Rows swapped in pairs by one turn or mirror: which row each one swaps with:
The rows were stretched afterwards, more along some directions than others.
q_631: [-21   1  11   2  23  25 -21   9   1  -1   5 -29   5  -1  -1  -1]
q_625: [-29  -3 -35  17   9  24  25   4  -2  -2  18 -12 -11  -8  -6  11]
q_812: [-11  16  13 -14  -5  -6 -27  -2  27  18  16   4   1  19   6  -9]
q_670: [  4  17  13 -14  -2 -26 -33 -19  20   1 -25   4  19 -18 -13  -6]
q_696: [  3   0  -9  26   4  18   2  38  -4   3  13   1   9   3 -10  13]
q_505: [  4  12  18 -24  -8 -27 -23 -11  13  15 -15  12  21 -18  -8  -4]
q_692: [  8 -33  -4  -3 -16  -5   9  20  10   5 -19  17  10  16  -3  23]
q_494: [-20  10   5 -22  -4  -8 -24   6  26  22  24   6  12  24  10  -9]
q_909: [-10 -19   7 -21  34  19 -18   8  19 -20  32  -1  13   1  15 -21]
q_555: [ 16   8 -10  -6  -3  13 -13  -2  25   1 -34  26   9   6 -21  33]
q_605: [-26  -4 -27  33  11  34  20  12  -1  -1  20 -10 -20  -2 -15   8]
q_874: [  5  17  14  -5   4 -32 -37 -23  23  -1 -28   5  21  -8 -15  -1]
q_471: [-29 -23  12  11   2   4 -25  10  12 -23 -19   5  18 -25  -2   4]
q_766: [ -5  17  14  16  -1 -28 -31 -17  22  -3 -21   2  11 -10 -22   6]
q_551: [-12 -18   5 -15  41  36 -27  23  12 -16  36   2  14   6  12  -6]
q_797: [  4 -28   1   3 -11  -5   6  16  10   1 -20  14   6  21  -4  28]
q_189: [-10 -15  -4  31 -16  28 -11  49  12   9  -6  16   2  24  -5  31]
q_744: [-12  13  11 -28  -9  -5 -22   5  20  24  20   8  12  19   8  -9]
q_593: [-25  -2   6   6  23  11 -34   0  18 -14 -10 -12  12   2  -4  -6]
q_66: [ -7 -13  -3  21 -18  47   0  60   1  18  13   3   0  11  -2  30]
q_312: [ 11   3  -8  10 -12  19 -13  18  29  13 -23  30   5  18 -29  36]
q_190: [ -7 -18  -3  22 -13  45  -8  59   6  15   4   8   4  18  -1  27]
q_783: [ -2 -11 -15  13   4  22   5  36  -3  -2  18   1   6 -12  -1   4]
q_519: [ -2  -5 -11  18   2  13   7  33  -7   2  22  -3   4  -6  -4   7]
q_449: [-14  16   3 -15 -12 -10 -23   4  24  26  16  13  12  27  10  -7]
q_905: [  3 -13 -10  10  13  17  10  29   4 -11  20   6  -2 -11   4  -4]
q_830: [ -3 -19  -3 -12 -11 -28   3  -2  19 -11 -16  17  12   2  -2   8]
q_546: [-26  -3  12   7  16  15 -28   8   8  -8  -2 -20   5  -4  -3  -5]
q_947: [ -7   0  14 -30 -19  -3 -10  11  10  27  22  10  17   7  10  -4]
q_150: [ -2 -11  14 -21   3   6  24 -22 -24  10   1 -40 -12 -28   3  -3]
q_847: [  0  10 -10  25  -5  32  -7  48  -4  22  10   4   4  16 -14  22]
q_821: [ -6 -16   2 -11  32  38 -20  22   8  -8  29   9   9  12  13  -3]
q_248: [  8 -12   6 -27   6  24  28  -9 -21  14   7 -26  -2 -30   8   3]
q_32: [-14 -23  -3  -6  34  39 -17  25  14 -11  34  10   8  11  14  -6]
q_614: [-13 -24  -1  -8  30  39 -19  39   5  -1  35  12  16  18  12  -2]
q_396: [ -6 -11  10 -11   4   9  27 -16 -24  14   1 -37 -12 -13   5   5]
q_100: [  4  -4   7  -6  -9  46   8  51   1   8  14 -18   9 -10   8   8]
q_888: [-17   8  -1  33  17  -3 -39  -1  29 -10 -14   5   2   6 -20   7]

q_909 is swapped with q_947
q_32 is swapped with q_744
q_150 is swapped with q_692
q_100 is swapped with q_471

